In the rows, 128 means zero.
Rotation paths and how fast each direction turns (degrees a step):
Each turn is a multiple of 5 degrees from 10 to 175, or 0.
Each row of a path follows its step; steps can be skipped.
Path 1:
step 1: [118 128 122 131 125 130 134 133 109 116 122 130 134 136 131 124 117 123
 132 144 125 142 118 124 135 130 130 136 130 135 126 130 122 125 125 116
 120 124 122 124 125 134 137 125]
step 4: [124 124 127 128 133 146 137 128 119 110 124 133 124 128 128 126 118 121
 123 123 121 130 117 119 132 122 134 118 139 133 122 136 122 138 138 123
 121 138 123 126 122 129 124 129]
step 5: [117 128 117 139 132 120 114 129 109 123 128 131 141 127 127 120 128 122
 119 130 116 132 124 131 126 125 132 119 136 141 122 123 118 133 128 129
 119 132 130 137 126 127 134 127]
step 7: [129 124 120 126 137 123 124 127 137 120 118 125 133 126 128 126 111 121
 129 124 121 116 122 129 144 131 126 120 143 121 119 126 115 137 126 128
 123 131 120 126 134 133 127 134]
step 8: [122 128 133 142 129 130 121 128 125 121 118 141 131 124 132 119 126 122
 120 115 124 124 125 122 138 113 123 139 134 132 115 135 120 132 135 128
 130 126 124 130 123 122 139 138]
step 10: [120 136 129 124 144 120 117 129 128 119 122 120 139 130 115 116 120 127
 129 127 128 126 127 121 129 124 125 118 130 131 124 130 118 128 133 140
 115 114 129 128 136 120 133 128]
step 12: [118 127 131 129 122 129 131 118 128 116 124 126 138 125 129 119 114 117
 139 134 129 132 118 124 139 122 140 143 139 130 122 123 128 136 129 129
 122 122 119 126 127 125 129 139]
step 15: [133 120 131 127 146 139 137 130 126 120 120 121 124 138 116 123 112 129
 134 127 120 130 123 126 137 127 139 132 137 129 124 129 120 131 135 129
 121 114 126 132 121 123 127 122]
step 17: [122 131 120 123 130 128 130 132 125 121 125 133 126 129 132 129 117 111
 125 143 133 143 113 121 134 123 137 124 122 133 129 130 127 124 132 115
 110 128 130 128 122 118 130 131]
step 18: [122 114 116 126 130 126 121 137 128 130 116 127 130 132 120 131 108 120
 130 126 122 132 124 121 132 132 125 115 142 137 131 131 117 121 123 130
 118 128 125 131 126 133 133 119]
step 19: [128 120 123 136 137 127 130 140 120 126 122 140 123 134 133 127 117 125
 124 131 118 123 131 130 148 116 127 127 127 141 114 127 125 131 127 128
 132 118 126 118 116 124 131 126]
Directions:
[133 128 126 131 128 126 127 127 125 129 126 127 126 124 130 134 128 124
 126 127 125 126 126 132 129 127 128 121 129 130 126 132 128 129 130 127
 127 130 129 127 125 129 130 125]	25
[126 126 130 127 127 123 128 129 130 128 129 127 125 128 128 127 127 126
 129 126 127 132 125 128 128 129 129 128 125 130 126 128 130 127 131 121
 135 126 132 132 128 129 125 131]	130
[125 129 123 127 129 131 127 130 130 130 131 129 133 126 129 129 125 125
 130 126 130 129 127 128 122 128 133 125 127 134 127 126 132 128 127 132
 126 128 130 128 127 129 125 130]	60
[129 127 132 125 129 128 128 125 126 128 130 123 125 130 125 127 124 126
 130 128 129 126 126 127 125 134 126 125 133 128 128 128 129 134 128 129
 125 129 127 132 128 128 130 130]	135
[128 126 131 133 128 129 132 127 131 125 131 129 132 128 128 130 129 126
 122 128 126 130 126 130 128 128 130 132 130 127 131 130 129 133 131 130
 130 130 126 126 123 129 127 133]	90
Path 2:
step 1: [116 102 118 121 123 136 122 107 126 132 125 131 127 146 137 139 117 128
 128 112 130 122 131 119 125 113 133 137 135 123 118 132 130 126 131 132
 119 137 132 128 135 124 128 129]
step 3: [132 121 136 119 112 120 118 141 128 133 127 130 128 135 128 152 124 139
 140 131 134 127 138 140 142 133 126 136 113 125 120 134 133 122 132 134
 148 123 129 130 139 133 140 131]
step 5: [119 111 127 119 131 144 123 119 131 116 146 124 138 127 126 137 126 136
 138 113 135 111 125 117 113 129 137 127 128 121 119 132 135 126 131 136
 121 133 141 145 134 128 129 126]
step 8: [121 121 117 131 129 127 137 136 116 129 133 147 120 135 130 134 119 140
 136 117 139 115 138 136 128 121 128 112 121 116 131 130 142 126 137 131
 122 140 148 133 134 124 134 127]
step 10: [134 112 125 125 116 132 127 112 127 121 118 124 138 136 132 142 117 135
 119 115 130 140 141 127 135 123 131 139 127 126 121 110 141 114 136 137
 137 125 126 138 128 139 120 126]
step 11: [135 118 115 127 118 129 122 128 135 128 125 149 127 131 119 127 122 150
 126 122 128 140 137 130 138 139 120 115 128 126 115 127 142 117 133 114
 127 132 132 141 141 131 131 116]
step 12: [131 121 139 124 126 119 115 139 126 131 147 142 126 136 136 132 127 137
 135 124 141 111 137 128 134 138 132 118 129 123 128 130 142 112 131 123
 138 145 139 133 129 136 137 135]
step 13: [137 119 130 132 118 128 126 112 126 120 138 120 135 150 131 133 130 125
 136 119 119 115 152 122 125 130 137 127 119 131 128 125 151 122 136 129
 126 134 129 119 115 127 129 133]
step 15: [131 109 129 123 121 115 126 135 125 132 123 135 120 136 126 133 125 139
 120 115 131 123 111 130 138 140 106 120 127 125 117 126 150 123 134 125
 130 130 124 143 128 122 138 130]
step 16: [135 125 141 115 114 116 128 136 129 135 131 133 134 149 130 136 122 126
 133 131 135 122 141 115 140 132 125 125 120 108 117 128 134 120 127 124
 119 146 126 128 121 122 139 132]
step 19: [128 105 134 122 124 131 122 125 127 132 125 120 128 138 146 130 123 141
 122 125 121 124 126 131 148 124 119 124 129 112 111 125 133 115 121 128
 141 129 124 141 121 132 138 132]
Directions:
[133 126 125 126 133 128 129 128 130 127 126 135 129 127 126 125 128 131
 132 123 125 129 127 129 126 129 129 130 130 126 132 128 126 130 128 129
 123 126 133 130 129 129 129 126]	115
[127 128 130 128 126 128 128 125 127 127 129 131 126 126 129 129 124 125
 130 128 129 127 129 125 118 127 132 128 129 128 126 128 127 128 128 127
 127 133 131 125 124 128 130 131]	90
[129 124 129 127 127 130 129 127 126 125 127 129 129 128 127 129 123 128
 127 130 129 130 123 126 130 127 123 132 128 133 130 129 126 125 126 123
 124 133 125 130 128 131 129 125]	80
[129 126 129 123 127 126 125 128 130 131 128 128 126 133 127 131 129 123
 132 126 126 128 125 128 129 129 128 129 128 132 124 133 128 130 124 128
 125 126 125 129 129 124 129 132]	25
[127 127 131 125 129 129 127 127 127 129 134 125 128 132 131 122 131 127
 128 125 129 126 126 122 129 124 126 125 128 122 132 130 126 127 129 126
 127 131 129 130 130 129 128 130]	100
[131 131 128 131 128 131 127 130 126 135 128 128 129 128 128 131 128 128
 133 127 129 125 128 130 128 130 128 125 126 127 132 131 129 127 127 131
 125 134 126 125 127 130 123 126]	85
